Some points, each followed by its number:
[-0.7  0.8 -0.6 -1.5  1.3 -0.6 -1.5 -0.5  0.7 -0.5 -0.5 -1.8  0.8 -0.8
 -0.4  1.2  2.5 -0.3 -0.3 -1.7 -0.1 -0.4  1.2  1.1] 0
[-0.6  0.1  0.1  0.2  0.1 -0.2 -0.1  0.4  0.   0.2  0.1 -0.7 -0.6 -0.1
  0.  -0.3 -0.3 -0.6  0.1 -0.7  0.1 -0.1  0.9  0.3] 1
[ 1.9 -1.6  0.7  1.6 -0.4  1.4  1.5  0.3 -0.5  0.1  0.3  2.7 -0.4  0.7
 -0.6 -0.2 -1.7  0.7 -0.1  2.  -0.7  0.6 -2.3 -1.2] 2
[-0.8  0.3  0.3 -0.1 -0.9  0.1  0.4  0.4 -0.4  0.4  0.5  0.  -0.4  0.1
  1.  -1.2 -0.6 -0.1  0.2  0.5  0.5  0.   0.1  0.2] 3
[-1.1 -0.5  0.2 -0.1 -1.8  0.4  0.8  0.4 -1.1  0.8  0.1 -0.4 -0.6  0.
  1.2 -0.9 -1.3  0.3  0.4 -0.1  0.8  0.1  0.9  0.3] 4
[-1.7 -1.   0.6  0.4 -0.6  1.   0.   1.6 -0.3  0.7  1.9  0.3 -2.1  1.
  0.1 -1.9 -0.4 -0.9 -0.5 -1.2  0.1 -0.1  1.   0.8] 5
[ 0.5  0.3 -0.2  0.6  0.3 -1.   0.5 -0.6 -0.8  0.2 -1.8 -1.5  0.7 -1.1
  0.7  1.  -2.   0.6  0.8  0.5  0.5  0.6  0.3 -0.6] 6
[-1.9  0.   0.  -0.2 -0.7 -1.1  0.7  0.6 -0.4  0.5 -1.  -1.4 -1.  -0.1
  0.7  0.1 -0.9  0.4  0.7 -1.2  0.9  0.   0.4 -0.7] 7
[ 1.3  2.6 -1.4 -0.4 -0.3 -2.1  0.3 -2.2  0.  -1.  -2.1 -0.8  2.6 -1.
  1.   2.3  0.2  1.2  0.4  1.3  1.2  0.  -0.5 -1. ] 8
[-0.6  0.8 -0.4 -1.   0.2 -0.5 -0.8 -0.2  0.3 -0.2 -0.1 -1.2  0.4 -0.3
  0.3  0.3  1.1 -0.2 -0.1 -0.7  0.5 -0.3  0.9  0.6] 9
[ 1.5  1.4 -0.7 -1.3 -0.6 -0.1 -1.  -1.3  1.9 -1.3  1.1  2.5  1.2  1.6
 -0.6  0.   3.3 -0.4 -0.6  0.8 -0.2 -1.3 -1.  -0.2] 10
[ 1.7  1.6 -1.1  0.6  1.2 -3.1  2.2 -2.2 -2.1  0.1 -5.7 -3.8  3.3 -4.
  2.2  4.4 -3.7  3.   1.9  2.4  1.6  1.9 -1.4 -2. ] 11
[-0.2 -0.2  0.2  0.  -0.1  0.5 -0.2  0.4  0.2  0.   0.7  0.4 -0.5  0.5
 -0.1 -0.5  0.4 -0.4 -0.3 -0.2  0.  -0.3  0.2  0.3] 12
[ 0.3 -0.3  0.   0.3  0.   0.1  0.1 -0.2 -0.1  0.  -0.3  0.1  0.2  0.
 -0.4  0.4 -0.1  0.3 -0.1 -0.1 -0.2  0.2 -0.2 -0.2] 13
[-1.3 -2.6  1.   0.8  1.   1.5 -0.2  1.5 -0.7  1.   0.5 -0.6 -1.8 -0.4
 -1.4 -0.7 -0.7 -0.6 -0.2 -2.2 -1.4  0.5  0.9  0.7] 14
[ 1.7  1.7 -0.7 -0.7  1.1 -1.4  0.3 -2.6  0.5 -1.3 -2.6  0.7  3.1 -1.6
 -0.1  2.3  1.4  1.3  0.9  1.5 -0.6 -0.2 -1.9 -1.3] 15
[ 1.2  0.2  0.   0.2 -0.4  0.2  0.5 -0.4  0.3 -0.3  0.2  1.6  0.4  0.6
  0.  -0.1 -0.1  0.4  0.   1.5 -0.1 -0.1 -1.3 -0.7] 16
[ 1.1  6.9 -2.6 -3.5 -1.2 -3.8 -1.9 -3.3  2.7 -2.7 -0.6 -0.3  3.7  0.6
  2.9  0.9  4.4 -0.3  0.4  2.2  2.7 -2.4  0.7  0.2] 17
[ 0.7  0.4 -0.3  0.8  0.5 -1.2  0.5 -0.9 -1.   0.3 -2.4 -1.9  1.  -1.5
  0.7  1.6 -2.3  0.9  0.9  0.6  0.5  0.7  0.3 -0.8] 18
[ 2.7 -1.3 -0.1  0.4  0.5  0.8 -0.1 -1.5  0.7 -0.5 -0.7  2.5  1.4  0.5
 -2.7  1.5  1.3  0.7 -0.2  0.5 -2.2  0.2 -2.  -1.2] 19
[-0.5 -1.3  0.8  1.1 -0.6  1.   1.   1.2 -0.8  0.8  0.9  0.8 -1.4  0.5
  0.3 -1.3 -1.8 -0.1 -0.1  0.3 -0.1  0.4 -0.4 -0.1] 20
[-0.4  0.6 -0.5 -0.3  0.7 -1.  -0.9 -0.1  0.1  0.1 -1.  -2.8  0.  -0.9
 -0.1  1.1  0.1 -0.4  0.1 -1.5  0.4  0.1  2.   0.7] 21
[ 1.3 -1.4  0.2  1.3  1.   0.6  0.4  0.3 -0.3  0.  -0.3  0.7 -0.2  0.1
 -1.2  0.9 -1.2  0.3 -0.2  0.4 -0.7  0.7 -0.8 -0.7] 22
[ 1.4 -0.6  0.   0.2  0.3  0.2 -0.1 -0.8  0.4 -0.2 -0.5  1.   0.8  0.2
 -1.3  0.9  0.7  0.4 -0.1  0.2 -1.   0.1 -1.  -0.7] 23
[ 0.6 -0.2  0.   0.8  0.4 -0.5  0.8 -0.5 -1.   0.4 -1.8 -1.   0.8 -1.3
  0.3  1.2 -1.7  1.1  0.6  0.6  0.1  0.9 -0.5 -0.7] 24
[ 0.3 -0.4  0.1  0.9  0.5 -0.1  0.9  0.  -0.5  0.1 -0.7  0.1  0.2 -0.3
  0.2  0.6 -1.4  0.6  0.1  0.7  0.1  0.5 -0.8 -0.6] 25
[ 0.9  0.7 -0.3 -0.2  0.5 -0.5  0.2 -1.2  0.3 -0.6 -1.2  0.5  1.4 -0.7
 -0.2  1.1  0.7  0.7  0.4  0.7 -0.3 -0.1 -1.  -0.8] 26
[ 1.1 -2.5  1.3  0.4 -1.   3.3 -0.4  1.4  1.7 -0.3  4.2  5.7 -2.2  3.7
 -2.3 -3.1  2.  -1.2 -1.4  0.5 -2.  -1.  -1.9  0.1] 27
[ 0.3 -0.7  0.3  0.1 -0.2  0.8 -0.1  0.4  0.4  0.   1.   1.3 -0.6  0.8
 -0.7 -0.7  0.5 -0.3 -0.4  0.  -0.6 -0.2 -0.4  0. ] 28
[ 1.1 -0.3  0.4  0.3 -0.9  0.9  0.4  0.1  0.   0.   1.   1.9  0.1  0.7
 -0.1 -0.8  0.   0.1 -0.2  1.5 -0.3  0.  -1.2 -0.3] 29
[ 1.7  3.8 -2.2 -0.4 -0.9 -2.9  0.9 -3.3 -0.2 -1.2 -2.9 -1.   3.8 -1.5
  1.9  3.1  0.   1.8  0.6  2.3  2.   0.1 -0.9 -1.4] 30
[-0.4 -1.7  0.4  0.1  0.8  0.8 -0.7  0.4 -0.3  0.6 -0.4 -1.1 -0.5 -0.6
 -1.4  0.6  0.3 -0.1 -0.2 -1.9 -0.9  0.3  1.   0.5] 31
[-0.7 -0.1  0.1  0.3  0.1 -0.1  0.   0.5  0.   0.2  0.1 -0.9 -0.7 -0.2
  0.  -0.2 -0.4 -0.6  0.1 -0.8  0.1  0.   1.   0.4] 32
[-0.3  0.3 -0.2 -0.1  0.3 -0.5 -0.6  0.   0.1  0.1 -0.5 -1.6 -0.1 -0.4
 -0.1  0.5  0.1 -0.3  0.1 -0.9  0.2  0.   1.2  0.5] 33
[ 1.2  0.1  0.   0.1 -0.2  0.1  0.3 -0.5  0.3 -0.3  0.   1.4  0.5  0.4
 -0.1  0.1  0.1  0.4  0.   1.2 -0.2 -0.1 -1.2 -0.6] 34
[ 0.2 -1.7  0.5  1.4  0.1  0.9  0.8  0.6 -0.9  0.7 -0.2  0.  -0.6 -0.1
 -0.8  0.1 -1.6  0.4 -0.1 -0.3 -0.6  0.8 -0.4 -0.5] 35
[ 2.4 -4.5  1.2  1.9  0.7  2.7  0.5  0.7 -1.1  1.  -0.3  1.9 -0.6  0.1
 -3.2  0.8 -1.2  1.  -0.7 -0.2 -2.6  1.4 -1.9 -1. ] 36
[ 0.3  0.6 -0.2  0.2  0.  -0.5  0.1 -0.3  0.1 -0.1 -0.3 -0.2  0.3 -0.1
  0.2  0.3 -0.2  0.   0.2  0.2  0.3  0.   0.2 -0.2] 37
Which five points above are nearest to each new point by angle? Their numbers follow each, nearest first.
[-0.5 -0.9  0.5  0.8 -0.5  0.5  0.8  0.8 -0.8  0.6  0.5  0.4 -0.9  0.3
  0.4 -0.9 -1.7  0.1  0.1  0.3  0.1  0.4 -0.2 -0.2] 20 35 4 3 5
[-0.7  1.  -0.5 -1.2  0.2 -0.6 -1.  -0.3  0.3 -0.3 -0.2 -1.4  0.4 -0.4
  0.5  0.4  1.2 -0.2 -0.1 -0.7  0.5 -0.4  1.   0.7] 9 0 21 33 17
[-0.3  0.1  0.  -0.1 -0.2 -0.3  0.1  0.1 -0.1  0.1 -0.2 -0.3 -0.2  0.
  0.2  0.1 -0.1  0.1  0.2 -0.2  0.2  0.   0.1 -0.2] 7 4 21 33 1
[ 0.3 -0.3  0.1  0.3  0.2  0.1  0.1  0.1 -0.1  0.  -0.1  0.1 -0.1  0.
 -0.3  0.2 -0.2  0.1 -0.1  0.1 -0.2  0.1 -0.2 -0.1] 22 36 35 13 2
[-1.2 -1.9  0.8  0.5  0.7  1.1 -0.1  1.2 -0.6  0.8  0.3 -0.8 -1.4 -0.5
 -1.  -0.5 -0.7 -0.4 -0.1 -1.8 -0.9  0.4  0.9  0.5] 14 31 32 5 1
[-1.1 -0.8  0.5  0.2 -0.7  0.6  0.3  1.2 -0.3  0.6  1.   0.2 -1.4  0.6
  0.2 -1.3 -0.7 -0.4 -0.1 -0.5  0.1  0.   0.4  0.2] 5 20 12 3 4
[-0.9 -0.6  0.5  0.2 -0.7  0.5  0.2  1.  -0.3  0.5  0.8  0.2 -1.2  0.5
  0.2 -1.1 -0.5 -0.4  0.  -0.4  0.1  0.   0.3  0.2] 5 20 3 12 4
[ 0.7 -0.7  0.1  0.8  0.5  0.4  0.2  0.3 -0.1  0.   0.1  0.4 -0.3  0.2
 -0.6  0.3 -0.7  0.  -0.2  0.2 -0.3  0.3 -0.5 -0.3] 22 36 2 35 13
[ 0.5 -0.5  0.1  0.6  0.4  0.2  0.2  0.2 -0.1  0.  -0.1  0.3 -0.1  0.
 -0.4  0.4 -0.5  0.1 -0.1  0.  -0.3  0.3 -0.3 -0.3] 22 36 35 13 2
[-0.4 -2.   0.4  0.1  1.2  0.9 -0.9  0.4 -0.3  0.6 -0.7 -1.6 -0.5 -0.8
 -1.8  0.9  0.4 -0.2 -0.3 -2.5 -1.3  0.4  1.3  0.7] 31 14 33 21 32
[-3.8  3.1 -0.5 -4.2 -1.5  0.1 -2.7  0.9  2.7 -1.3  5.1  1.7 -1.1  3.
  1.9 -4.2  5.9 -2.7 -1.4 -1.4  1.3 -3.1  2.   2.7] 12 10 9 5 17
[-1.  -1.9  0.8  0.6  0.6  1.1 -0.1  1.2 -0.5  0.7  0.5 -0.4 -1.4 -0.2
 -1.  -0.6 -0.5 -0.5 -0.2 -1.6 -0.9  0.4  0.7  0.5] 14 31 5 32 35
[-0.3  0.5 -0.2 -0.4 -0.1 -0.1 -0.3  0.   0.6 -0.5  0.7  0.6 -0.1  0.7
  0.2 -0.3  0.9 -0.3 -0.3  0.   0.2 -0.6 -0.1  0.2] 10 12 17 27 28
[-1.4  1.8 -1.4 -3.3  2.5 -1.3 -3.2 -1.1  1.4 -1.2 -0.9 -3.9  1.8 -1.8
 -0.8  2.4  5.2 -0.6 -0.8 -3.5  0.1 -0.9  2.5  2.5] 0 9 21 33 17
[-0.5  0.1  0.2 -0.1 -0.5  0.   0.2  0.3 -0.2  0.2  0.3  0.  -0.3  0.
  0.6 -0.7 -0.3 -0.1  0.1  0.2  0.3  0.   0.1  0.1] 3 4 5 20 7
[ 0.1 -0.4  0.6  1.4  1.6 -0.3  0.8  1.  -0.9  0.5 -0.6 -0.8 -0.5 -1.1
  0.3  0.2 -2.5  0.3  0.2  0.9  0.   1.2 -1.  -0.6] 25 24 35 6 18
[ 0.1 -1.3  0.5  0.9  0.2  0.7  0.5  0.6 -0.7  0.6 -0.2  0.  -0.6 -0.3
 -0.4 -0.1 -1.3  0.3  0.1 -0.1 -0.4  0.6 -0.2 -0.2] 35 36 20 22 14
[-0.3 -0.6  0.4 -0.1 -0.2  1.  -0.4  0.9  0.6  0.   1.4  0.8 -1.1  0.9
 -0.4 -1.   0.7 -0.7 -0.5 -0.5 -0.3 -0.5  0.3  0.6] 12 28 27 5 14
[-2.2 -1.2  0.8  0.6 -0.8  1.2  0.   2.  -0.4  0.9  2.2  0.3 -2.3  1.3
  0.2 -2.3 -0.7 -1.2 -0.6 -1.4  0.2 -0.1  1.1  1. ] 5 12 20 14 1
[ 1.6 -0.5  0.6  0.5 -1.3  1.3  0.8  0.2 -0.2  0.1  1.4  2.8 -0.1  1.
 -0.1 -1.3 -0.3  0.2 -0.3  2.1 -0.5  0.1 -1.6 -0.4] 29 2 16 34 27
[-0.4 -0.7  0.4  0.6 -0.3  0.3  0.6  0.7 -0.6  0.5  0.3  0.2 -0.7  0.1
  0.3 -0.7 -1.3  0.1  0.1  0.3  0.1  0.4 -0.2 -0.1] 20 35 4 3 5
[-0.4  1.  -0.4 -0.7 -0.3  0.  -0.5 -0.1  1.3 -0.9  1.4  1.4 -0.1  1.4
  0.3 -0.7  1.8 -0.6 -0.5  0.2  0.4 -1.  -0.3  0.3] 10 12 27 17 28
